500 stands for zero in the data rows.
Here are some rows, each followed by its group. Groups can overlap.
[773,252,362,716,755,556,465,535,514,605,257,713,566,770,757,856,731,658,661,605,247,520,209,287,789,252,250,676,338,
 757,448,729] DJ
[603,463,364,536,552,603,447,497,449,652,434,532,551,532,551,480,473,602,584,646,401,600,397,330,583,494,395,505,469,
 659,429,513] BR
[363,649,547,392,372,564,585,511,490,540,625,461,397,320,405,477,366,412,487,302,603,381,554,576,457,552,599,431,616,
 412,651,408] RG
[403,563,622,422,390,521,426,475,547,430,558,403,571,343,365,355,355,430,419,441,591,472,622,549,344,559,561,430,550,
 454,539,415] RG
[422,589,433,443,466,525,532,474,454,510,513,484,536,536,495,487,427,511,531,515,503,653,407,519,517,489,510,419,509,
 565,497,432] LD
[459,659,621,496,418,450,556,409,581,449,590,383,364,412,351,328,347,337,497,391,620,332,629,548,394,608,656,428,585,
 384,504,385] TN
[534,464,598,399,451,588,509,573,660,448,543,499,576,400,501,389,538,425,442,528,584,500,609,487,529,604,543,526,561,
 428,587,392] RG
[461,650,552,399,494,611,582,491,444,481,588,491,562,509,473,528,457,479,497,545,543,548,440,535,474,550,515,486,562,
 464,520,436] TJ
[555,589,518,342,455,554,538,444,416,381,541,537,596,468,548,466,459,533,357,595,478,578,485,464,472,571,567,466,529,
 519,553,496] TJ
[265,697,732,554,215,557,634,291,620,384,752,166,274,245,214,310,355,180,395,165,802,243,777,680,177,481,780,206,756,
 210,698,280] SG
[662,207,218,498,699,514,399,573,448,699,273,643,631,711,764,685,712,736,590,565,290,573,314,325,695,425,208,747,315,
 700,300,775] DJ
[693,367,429,582,617,555,425,628,404,560,296,664,545,601,697,600,645,701,546,652,355,640,304,347,690,477,394,677,289,
 649,354,718] BD
[672,334,262,714,746,392,328,531,475,592,195,745,708,720,704,680,583,747,570,603,273,737,265,404,699,440,278,755,323,
 700,361,813] DJ
[815,255,247,521,710,396,360,671,509,552,316,783,594,644,766,885,758,701,669,556,214,677,255,270,747,407,235,671,237,
 700,343,769] DJ
[520,588,593,405,382,527,590,425,338,351,616,399,492,384,442,433,372,437,468,530,598,400,556,610,334,526,591,433,518,
 405,526,441] RG
[365,799,760,410,299,356,515,426,519,447,672,281,509,350,316,301,264,303,410,322,653,404,667,672,341,396,617,425,734,
 304,678,233] SQ
[692,235,335,644,674,477,455,569,518,493,366,637,584,750,668,768,602,705,658,646,317,600,368,457,663,554,308,698,331,
 648,362,721] BD
[285,682,771,665,220,569,624,436,574,408,771,265,364,200,251,231,263,199,352,352,745,269,701,601,288,599,813,507,783,
 202,831,320] SG
[321,621,655,531,344,527,507,449,646,344,669,379,295,356,356,291,401,334,459,379,630,349,690,529,285,518,656,416,612,
 364,682,336] TN
[454,626,529,293,449,659,636,443,452,676,534,469,437,458,404,320,516,400,444,482,547,568,486,433,510,616,538,409,492,
 448,628,395] TJ
[330,703,694,505,216,485,635,479,588,364,745,341,457,267,264,333,204,220,432,361,719,355,772,584,265,597,712,369,741,
 291,655,262] SG
[600,300,371,706,684,442,395,594,390,575,359,685,571,759,634,629,565,671,594,576,321,643,343,291,746,334,347,585,327,
 649,393,733] BD
[470,470,552,359,505,558,575,554,550,527,521,595,599,520,470,473,499,528,504,449,488,591,488,489,514,423,570,456,539,
 519,545,474] TJ
[416,606,496,331,415,565,585,302,623,488,614,398,498,352,338,290,371,391,456,454,604,495,582,518,400,599,520,459,558,
 434,552,375] RG
[503,459,399,432,599,492,492,588,530,593,405,682,633,542,625,565,654,656,554,579,383,577,358,415,625,370,389,599,361,
 637,381,570] BD
[675,365,376,495,645,525,514,575,503,695,381,651,621,640,608,510,642,669,465,570,296,565,289,386,568,442,320,620,353,
 637,385,650] BD
[594,389,468,508,627,325,422,619,394,640,311,660,628,713,658,623,623,695,515,531,368,637,328,279,672,532,403,567,316,
 621,318,731] BD
[514,548,491,453,369,532,586,534,470,466,610,394,312,464,408,389,296,423,459,520,522,395,471,530,426,641,531,382,528,
 481,674,322] RG
[585,426,485,537,580,423,476,508,477,482,395,599,741,548,630,604,456,590,571,566,386,590,401,342,637,408,417,513,439,
 560,428,562] BR
[650,284,245,601,739,467,385,575,412,510,205,722,746,724,770,836,673,690,526,564,240,611,237,296,690,368,295,621,254,
 703,351,688] DJ
[190,845,840,512,229,594,541,480,594,282,838,188,445,190,156,349,364,238,377,270,795,205,744,732,154,528,842,318,824,
 178,707,281] SG
[527,365,461,477,585,508,431,597,478,530,449,599,501,552,611,496,603,543,491,574,392,512,491,354,572,472,413,617,384,
 543,342,600] BR
[730,234,255,665,687,484,489,644,505,581,246,744,551,725,737,724,719,691,601,571,288,659,275,368,760,396,290,696,287,
 744,287,802] DJ
[555,559,412,471,450,498,392,497,374,435,482,558,349,527,476,456,548,517,449,602,481,425,487,528,454,559,595,338,511,
 536,582,500] TJ
[394,647,528,522,364,497,522,427,489,394,644,354,379,340,379,341,288,356,349,422,674,385,751,499,341,591,638,287,668,
 323,644,340] TN
[468,588,599,478,381,448,567,389,532,398,621,403,445,418,399,398,356,401,381,474,601,411,492,575,467,640,543,490,546,
 536,570,384] RG
[318,533,515,485,486,570,526,424,532,532,571,478,412,413,432,400,404,453,509,513,587,471,503,531,546,652,560,387,572,
 466,524,397] TJ
[567,625,535,441,435,606,530,542,460,503,569,529,510,456,402,347,430,500,501,526,489,514,450,547,576,537,552,412,432,
 495,611,466] TJ
[621,287,303,576,623,475,452,462,454,551,282,646,553,682,693,616,614,713,548,597,354,729,342,486,546,411,321,593,372,
 668,380,705] BD
[637,487,435,504,566,477,477,532,491,527,411,629,459,604,588,510,401,517,437,507,403,555,423,501,540,459,461,456,474,
 520,495,491] LD
[698,286,283,558,758,479,348,560,474,691,282,690,673,723,736,795,762,746,627,576,289,723,330,336,710,411,312,518,244,
 771,293,739] DJ
[356,595,572,416,484,495,553,463,516,470,580,498,488,547,427,418,429,469,497,450,574,495,636,496,436,502,489,415,541,
 484,544,449] RG
[582,541,477,416,508,484,448,578,340,518,509,490,498,551,467,462,398,577,589,534,566,422,458,469,479,525,497,496,475,
 589,542,509] TJ
[486,470,540,471,554,579,555,581,402,552,455,525,579,578,572,454,506,569,532,605,385,427,428,427,603,519,430,512,376,
 513,552,605] BR
[399,720,864,607,269,367,554,525,554,369,714,201,364,304,272,344,303,231,366,303,736,271,735,663,338,422,726,347,788,
 272,715,358] SG
[619,331,448,550,634,568,481,593,535,424,379,605,633,623,596,593,603,657,386,448,384,596,321,449,574,381,378,589,409,
 619,395,636] BR
[471,389,313,482,573,419,534,443,514,510,359,554,518,566,585,537,465,551,595,560,410,680,445,399,531,546,378,515,382,
 562,472,509] BR
[483,434,435,475,518,482,460,475,459,498,489,597,535,588,480,474,539,539,516,549,480,621,446,508,525,601,539,515,442,
 537,546,445] LD
[482,318,364,578,638,444,436,432,446,579,416,588,582,612,628,636,549,684,520,496,406,516,334,306,575,349,431,566,343,
 679,526,610] BD
[720,242,200,592,699,463,403,647,486,586,285,673,597,684,649,783,798,750,615,568,306,619,305,307,624,456,282,711,262,
 646,377,733] DJ
[450,519,548,424,499,513,567,474,494,476,541,483,571,482,570,594,446,521,537,525,489,677,466,474,495,477,485,501,466,
 552,428,479] TJ
[652,275,383,549,704,546,469,543,411,567,285,669,636,736,727,741,696,690,654,601,288,630,249,378,728,513,331,694,258,
 663,304,808] DJ
[702,315,397,612,714,463,373,578,430,746,282,729,711,662,753,757,698,728,671,675,287,688,272,317,762,402,270,687,188,
 755,338,714] DJ
[647,335,420,483,614,518,425,615,503,549,424,547,529,536,673,572,558,637,595,583,388,665,421,426,548,483,330,650,371,
 596,361,638] BR
[342,656,600,490,437,525,591,437,516,393,632,329,546,335,381,297,391,345,429,488,679,366,651,592,396,617,677,419,638,
 380,572,419] TN
[530,429,333,455,539,593,473,498,436,668,447,599,547,559,553,491,534,603,429,510,422,627,445,392,507,463,391,619,429,
 600,391,547] BR
[507,545,534,451,466,492,522,443,510,428,482,500,433,462,469,353,455,501,505,502,508,572,598,475,536,568,509,465,513,
 492,472,428] TJ
[591,447,536,378,463,474,427,536,481,532,539,494,456,343,456,444,451,515,564,525,479,583,519,482,513,510,506,389,462,
 509,582,497] TJ
[448,634,612,433,367,526,493,472,466,453,532,423,529,379,413,437,579,413,444,516,579,508,550,554,434,545,636,421,611,
 430,665,438] RG
[163,734,845,475,195,521,478,438,583,312,826,176,358,344,190,267,306,213,484,235,809,267,867,723,137,550,756,335,769,
 158,678,212] SG
[556,343,279,589,634,579,511,572,416,642,339,655,586,738,684,634,760,658,577,587,321,713,321,311,664,443,263,690,311,
 701,348,736] BD
[366,668,741,506,348,399,507,442,563,383,725,265,476,320,346,263,371,313,408,360,689,323,721,748,294,559,662,362,732,
 318,668,340] SQ
[524,510,394,524,513,581,514,493,479,416,476,595,477,565,573,497,477,518,436,558,450,626,416,534,500,547,468,351,464,
 508,501,512] LD
[604,350,474,486,581,452,440,595,446,512,382,557,530,601,611,695,462,569,643,703,403,580,395,354,574,490,370,535,421,
 570,405,692] BR
[564,311,226,602,762,424,473,504,394,637,419,732,442,737,688,762,725,685,576,632,301,586,294,399,642,286,401,472,325,
 653,516,705] DJ
[710,248,414,605,671,299,497,475,392,429,357,663,578,620,640,779,718,667,577,781,331,440,277,329,694,364,319,668,311,
 571,373,660] BD
[545,523,570,461,510,501,440,493,494,456,513,469,436,520,516,487,396,520,399,522,553,531,461,533,504,516,541,470,575,
 490,555,441] TJ
[539,575,557,369,427,505,567,485,492,530,603,377,481,425,464,354,461,413,527,455,588,422,530,603,410,540,559,435,534,
 379,668,361] RG
[352,815,633,449,311,589,629,539,628,378,707,228,385,273,320,292,245,300,484,338,708,213,649,607,265,594,673,282,687,
 324,606,376] SQ
[581,422,380,688,693,448,494,510,458,670,396,644,624,661,591,703,643,609,544,461,348,536,412,437,603,384,342,515,383,
 654,360,624] BD
[268,692,754,460,204,496,574,567,597,411,755,187,417,158,195,279,327,201,424,170,785,218,791,705,254,509,779,434,766,
 203,616,331] SG
[502,504,564,487,465,513,447,493,509,556,552,533,431,493,549,486,443,451,462,519,508,515,432,514,443,473,536,511,514,
 458,600,439] TJ
[561,355,367,535,672,462,401,530,473,531,362,718,479,600,562,575,503,644,604,488,364,591,363,460,582,471,442,537,344,
 548,399,656] BD
[584,364,303,590,622,420,387,497,435,415,302,642,660,635,619,761,547,696,616,529,350,598,424,376,597,478,329,639,334,
 605,433,600] BD
[587,367,347,611,610,448,435,443,534,640,389,675,557,649,643,750,573,619,498,590,352,597,384,347,617,415,330,569,410,
 605,326,535] BD
[500,475,500,449,495,535,456,511,510,534,493,550,520,493,546,497,561,532,454,545,464,524,453,464,564,530,448,504,427,
 496,574,519] LD
[349,741,808,444,319,436,507,413,514,488,775,196,442,317,248,355,259,266,394,341,729,211,735,654,251,606,679,373,697,
 252,659,284] SQ
[377,586,708,425,427,425,698,470,596,467,633,308,352,312,367,366,386,361,449,451,692,355,595,633,324,641,672,497,637,
 379,613,315] TN
[253,700,681,491,261,556,571,288,574,453,810,310,275,288,308,293,365,306,454,419,706,269,650,666,260,530,677,329,695,
 274,677,285] SQ
[608,581,536,388,441,506,553,463,508,434,575,544,514,365,459,546,413,506,433,568,530,407,613,493,448,489,585,438,492,
 516,604,432] TJ
[333,713,699,635,279,545,590,454,609,363,797,254,322,233,270,429,355,213,345,344,752,231,752,685,265,598,751,341,732,
 215,679,155] SG
[324,727,733,536,196,440,536,388,569,276,776,274,326,355,224,279,304,219,474,240,764,155,845,677,297,555,767,354,787,
 195,746,289] SG
[719,346,280,504,704,447,446,570,453,650,288,732,622,733,731,746,754,660,568,562,280,614,265,290,770,413,273,689,284,
 688,408,762] DJ
[334,552,582,343,389,536,547,507,514,482,579,453,402,438,378,343,400,369,445,483,590,486,646,630,397,563,545,352,595,
 409,470,459] RG
[570,333,300,517,710,396,408,659,399,625,277,640,533,701,659,583,658,734,671,577,326,667,313,377,660,489,354,572,375,
 678,327,675] BD
[453,479,394,365,564,554,491,566,520,577,479,661,463,550,553,450,566,549,441,630,412,551,428,400,568,477,467,472,416,
 535,438,675] LD
[631,432,279,579,674,450,364,583,502,575,384,615,606,642,600,626,617,669,594,702,372,617,378,414,709,504,318,634,393,
 608,420,651] BD
[334,734,748,493,198,466,597,477,696,450,724,205,443,180,243,241,405,216,426,329,751,329,815,777,133,641,728,382,696,
 239,741,211] SG
[636,403,503,466,571,602,522,570,420,478,445,583,533,557,603,558,485,523,471,547,484,569,457,462,671,467,427,509,485,
 523,511,555] LD
[485,473,582,416,509,560,502,617,308,574,527,519,426,592,508,406,425,515,484,527,458,487,559,460,597,539,516,494,529,
 567,484,538] TJ
Which 5 groups are nearest to each row below, nearest first, going by the distance to the centre of the group?
[685,426,508,484,571,535,470,566,424,612,419,528,609,591,631,598,603,538,506,559,418,519,421,282,631,575,353,589,382,
 591,503,470] BR LD BD TJ DJ
[550,513,555,489,472,601,544,370,459,578,454,532,442,506,512,490,437,479,456,616,443,446,424,465,603,579,450,542,462,
 531,477,508] LD TJ BR RG BD
[530,401,379,645,619,486,497,546,486,526,372,539,543,608,619,613,649,558,588,492,387,599,387,372,599,353,466,536,398,
 620,353,618] BR BD LD DJ TJ
[638,533,643,469,418,585,491,380,551,434,558,396,452,422,405,504,496,433,427,721,552,462,582,512,366,630,537,499,595,
 387,665,391] RG TJ TN LD SQ
[373,552,639,516,428,460,502,462,477,361,643,359,425,414,324,386,368,337,546,393,634,403,649,694,388,544,662,384,688,
 367,533,342] TN RG SQ TJ SG
[431,622,700,476,392,544,565,586,557,484,657,340,553,398,376,293,332,408,501,484,611,402,659,664,397,466,614,462,575,
 440,656,305] RG TN SQ TJ SG
[512,700,610,597,372,444,593,595,572,441,555,443,377,377,454,293,418,356,524,395,626,427,672,461,414,518,584,345,596,
 380,632,369] TN RG TJ SQ LD
[554,576,561,485,496,589,584,437,510,585,510,477,568,453,462,317,362,466,523,554,522,522,511,562,494,518,522,442,484,
 522,468,395] TJ RG LD BR TN
[424,522,630,436,401,411,488,436,551,460,564,510,542,440,436,492,410,419,484,554,571,435,511,529,433,516,625,618,555,
 531,513,490] RG TJ LD TN BR
[421,614,528,431,381,516,581,512,535,511,685,374,337,340,448,396,499,410,309,565,597,432,632,650,345,626,639,318,621,
 400,599,406] RG TN TJ SQ LD
Which 4 groups are nearest to each row below, nearest first, going by the average distance to the group's rows?
[460,468,517,445,503,524,480,480,493,535,495,483,456,424,499,519,476,497,394,602,501,377,553,428,415,555,534,421,523,
 511,575,477] TJ LD RG BR
[627,302,441,487,649,496,477,493,570,523,459,584,461,570,561,679,555,578,670,634,403,564,403,496,549,458,451,602,453,
 561,342,597] BR BD LD TJ
[569,317,430,560,614,614,551,544,414,675,361,591,507,571,602,468,580,558,505,489,447,550,401,405,595,515,397,532,431,
 579,535,493] BR LD BD TJ
[440,398,292,673,688,505,362,622,501,662,302,626,584,663,723,625,706,718,546,618,282,663,236,349,744,431,244,622,254,
 744,289,662] DJ BD BR LD
[419,582,514,541,387,491,438,384,507,425,602,368,397,466,404,349,369,347,429,488,623,324,634,579,459,512,676,430,637,
 438,569,312] TN RG SQ TJ
[554,467,481,420,567,453,381,490,478,526,448,567,576,354,556,570,686,519,634,628,416,586,418,457,497,598,397,533,474,
 600,514,583] LD BR TJ BD
[469,462,432,332,519,557,436,624,452,425,537,574,530,473,512,382,536,527,453,633,531,613,481,502,545,498,528,491,569,
 475,546,566] LD TJ BR RG
Which 4 groups are nearest to each row below, nearest first, going by the distance to the group's nearest row?
[556,306,292,603,681,448,509,557,509,672,266,693,585,722,696,752,647,702,554,551,295,687,365,298,705,434,327,666,302,
 736,249,759] BD DJ BR LD
[522,506,372,386,604,480,460,403,529,584,478,605,673,486,606,551,454,591,508,579,439,617,435,418,536,529,403,537,447,
 567,397,524] BR TJ LD BD
[284,630,677,526,307,494,425,556,449,447,694,351,452,370,319,364,424,346,540,425,663,361,628,691,442,522,667,448,651,
 380,671,349] TN SQ RG SG
[635,417,422,511,598,402,493,596,497,431,419,600,500,607,567,562,573,562,532,630,418,503,464,512,580,418,428,557,419,
 525,372,579] BR LD BD TJ
[529,460,339,535,544,469,493,538,461,526,397,596,567,564,615,437,533,618,553,563,445,603,461,528,573,306,365,532,434,
 589,307,570] BD BR LD TJ
[404,684,537,375,441,505,449,476,550,400,591,467,489,360,389,415,283,463,514,545,518,558,599,639,404,501,544,549,596,
 427,495,403] RG TJ TN LD
[550,424,477,533,527,385,333,499,556,437,474,573,457,577,502,409,565,512,462,572,434,536,503,446,556,562,470,504,455,
 512,459,526] LD BR TJ BD
[368,621,695,363,294,546,479,416,563,317,676,384,452,386,385,387,265,349,531,301,680,309,577,700,315,550,624,371,600,
 324,562,358] TN SQ RG SG
Which 5 groups are nearest to each row below, nearest first, going by the average distance to the group's rows?
[524,509,455,472,454,601,526,440,559,490,526,496,441,475,533,449,537,430,340,480,501,497,578,570,503,572,549,385,547,
 488,510,478] TJ LD RG TN BR
[525,491,609,447,488,614,441,446,459,430,492,491,542,546,519,495,435,512,533,537,425,505,446,493,525,524,453,492,474,
 484,552,521] LD TJ BR RG BD
